In the data rows, 500 means zero.
Some points, one per row:
tensor([593, 670, 556, 390, 424, 606, 754, 524, 380, 487, 606, 464, 438, 471,
        422, 357])
tensor([407, 440, 395, 414, 528, 599, 526, 550, 501, 501, 489, 522, 449, 448,
        448, 436])
tensor([537, 412, 424, 620, 579, 391, 497, 532, 454, 422, 474, 492, 484, 603,
        518, 479])
tensor([315, 509, 544, 653, 424, 300, 466, 593, 510, 484, 476, 547, 436, 494,
        566, 546])
tensor([636, 628, 613, 397, 447, 740, 675, 391, 380, 544, 606, 472, 411, 405,
        435, 499])
tensor([271, 485, 429, 578, 589, 316, 214, 458, 550, 492, 436, 474, 559, 578,
        637, 706])
tensor([346, 379, 444, 468, 424, 473, 596, 715, 721, 518, 411, 555, 637, 539,
        457, 437])
tensor([813, 572, 402, 528, 701, 626, 513, 355, 446, 523, 521, 420, 246, 245,
        447, 680])
tensor([560, 569, 693, 720, 403, 259, 461, 506, 389, 453, 630, 508, 355, 513,
        559, 378])
tensor([181, 574, 732, 634, 193,  59, 289, 452, 474, 431, 569, 691, 823, 789,
        617, 443])
tensor([169, 414, 730, 647, 214,   0, 310, 612, 521, 447, 647, 766, 896, 792,
        517, 171])
tensor([448, 602, 483, 495, 541, 626, 502, 274, 331, 552, 642, 448, 333, 528,
        499, 389])
tensor([665, 606, 345, 391, 675, 789, 457, 291, 423, 599, 583, 456, 459, 379,
        462, 481])
tensor([232, 380, 925, 775, 217,   0, 153, 529, 383, 380, 587, 777, 881, 999,
        718,  82])
tensor([707, 477, 313, 504, 623, 549, 431, 458, 514, 391, 350, 546, 603, 454,
        457, 583])
tensor([577, 607, 527, 416, 429, 511, 665, 641, 516, 409, 459, 575, 670, 474,
        456, 463])
tensor([313, 386, 583, 540, 348, 343, 415, 588, 585, 463, 456, 548, 679, 636,
        576, 565])
tensor([333, 394, 650, 763, 410,  48, 278, 561, 514, 511, 586, 583, 593, 870,
        791, 327])
tensor([497, 490, 335, 422, 566, 820, 761, 601, 636, 463, 411, 495, 496, 200,
        300, 718])
tensor([588, 647, 560, 608, 481, 549, 593, 566, 435, 430, 486, 485, 516, 529,
        563, 356])
tensor([736, 610, 346, 453, 696, 830, 543, 329, 404, 544, 557, 470, 438, 334,
        353, 483])
tensor([597, 596, 311, 330, 620, 882, 569, 403, 443, 554, 512, 503, 485, 318,
        300, 476])
tensor([354, 472, 475, 424, 521, 558, 716, 643, 595, 544, 489, 497, 467, 398,
        364, 367])
tensor([112, 490, 799, 587,  78, 141, 510, 633, 493, 575, 641, 397, 407, 980,
        926, 363])
tensor([768, 571, 478, 395, 651, 595, 567, 401, 342, 453, 495, 464, 404, 468,
        512, 470])
23 more points follow, each with its number after it:
tensor([164, 273, 399, 425, 539, 302, 377, 471, 867, 798, 334, 231, 533, 764,
        710, 767]) 0
tensor([689, 553, 529, 521, 673, 589, 437, 362, 402, 506, 594, 477, 402, 351,
        443, 588]) 1
tensor([383, 534, 555, 598, 452, 593, 617, 552, 428, 435, 580, 484, 407, 498,
        465, 323]) 2
tensor([544, 593, 335, 334, 627, 858, 685, 526, 532, 499, 500, 432, 477, 270,
        312, 551]) 3
tensor([647, 633, 799, 784, 395, 173, 380, 484, 322, 401, 678, 641, 540, 521,
        548, 290]) 4
tensor([672, 465, 370, 471, 623, 491, 491, 476, 413, 427, 501, 501, 483, 483,
        463, 476]) 5
tensor([414, 363, 382, 408, 420, 524, 418, 621, 649, 452, 415, 547, 694, 682,
        521, 531]) 6
tensor([206, 517, 717, 601, 386, 510, 572, 704, 563, 466, 528, 528, 367, 374,
        397, 419]) 7
tensor([725, 526, 315, 438, 665, 736, 622, 496, 502, 538, 397, 388, 342, 331,
        465, 563]) 8
tensor([548, 417, 340, 557, 643, 413, 423, 472, 569, 570, 522, 473, 473, 447,
        457, 558]) 9
tensor([488, 517, 486, 426, 466, 612, 540, 599, 521, 366, 444, 652, 671, 493,
        393, 493]) 10
tensor([315, 435, 554, 572, 317, 267, 424, 613, 597, 455, 430, 585, 731, 638,
        635, 566]) 11
tensor([512, 392, 455, 433, 500, 271, 389, 521, 572, 455, 442, 567, 555, 477,
        476, 657]) 12
tensor([586, 445, 336, 444, 593, 720, 531, 510, 538, 465, 439, 523, 586, 365,
        319, 511]) 13
tensor([217, 352, 421, 450, 317, 407, 441, 511, 583, 488, 439, 538, 778, 814,
        748, 540]) 14
tensor([749, 585, 502, 549, 553, 600, 349, 336, 392, 530, 591, 498, 320, 311,
        456, 608]) 15
tensor([509, 486, 374, 420, 583, 586, 643, 597, 538, 403, 405, 521, 478, 401,
        384, 582]) 16
tensor([205, 389, 246, 195, 455, 610, 667, 784, 919, 516, 104, 266, 540, 544,
        617, 904]) 17
tensor([392, 560, 219,   0, 540, 999, 983, 601, 730, 604, 125,  42, 354, 378,
        480, 759]) 18
tensor([899, 394, 392, 562, 656, 563, 415, 437, 552, 564, 594, 538, 424, 431,
        371, 517]) 19
tensor([337, 519, 560, 512, 437, 492, 554, 614, 550, 409, 441, 581, 585, 449,
        380, 573]) 20
tensor([660, 570, 572, 424, 415, 625, 682, 521, 385, 509, 549, 464, 417, 473,
        503, 378]) 21
tensor([687, 600, 648, 506, 453, 593, 566, 319, 332, 589, 613, 388, 265, 466,
        558, 476]) 22
Which three of these numbered points are nearest to each point below, ignoring the direction in which the first points spread most? Their numbers follow each, nearest first.
tensor([790, 714, 390, 312, 599, 798, 620, 310, 426, 581, 477, 349, 355, 409,
        543, 568]) > 22 21 8
tensor([664, 508, 367, 376, 604, 670, 640, 507, 425, 445, 451, 433, 458, 421,
        482, 546]) > 8 5 16
tensor([630, 558, 480, 530, 554, 604, 543, 451, 404, 552, 537, 484, 338, 460,
        456, 332]) > 21 2 8
tensor([  8, 467, 732, 535, 301, 229, 651, 911, 796, 504, 475, 655, 610, 413,
        294, 345]) > 7 20 3
tensor([341, 608, 668, 399, 459, 698, 686, 506, 435, 506, 548, 507, 377, 359,
        301, 423]) > 7 2 3
tensor([661, 420, 306, 335, 568, 559, 419, 526, 681, 467, 215, 535, 680, 545,
        411, 644]) > 6 11 12
tensor([706, 621, 304, 195, 609, 936, 783, 562, 556, 493, 333, 367, 493, 228,
        273, 624]) > 3 10 16
tensor([288, 370, 642, 529, 300, 225, 203, 483, 541, 546, 503, 539, 648, 817,
        789, 554]) > 8 11 14
tensor([258, 426, 567, 555, 330, 232, 400, 579, 579, 483, 406, 535, 645, 742,
        694, 558]) > 11 8 16
tensor([319, 401, 587, 513, 312, 231, 505, 711, 601, 383, 446, 579, 745, 709,
        571, 422]) > 16 11 10
tensor([221, 563, 719, 556, 244, 283, 665, 815, 611, 422, 585, 689, 588, 332,
        242, 326]) > 7 20 3
tensor([579, 373, 351, 433, 507, 574, 454, 586, 641, 462, 370, 603, 671, 463,
        348, 516]) > 13 6 10
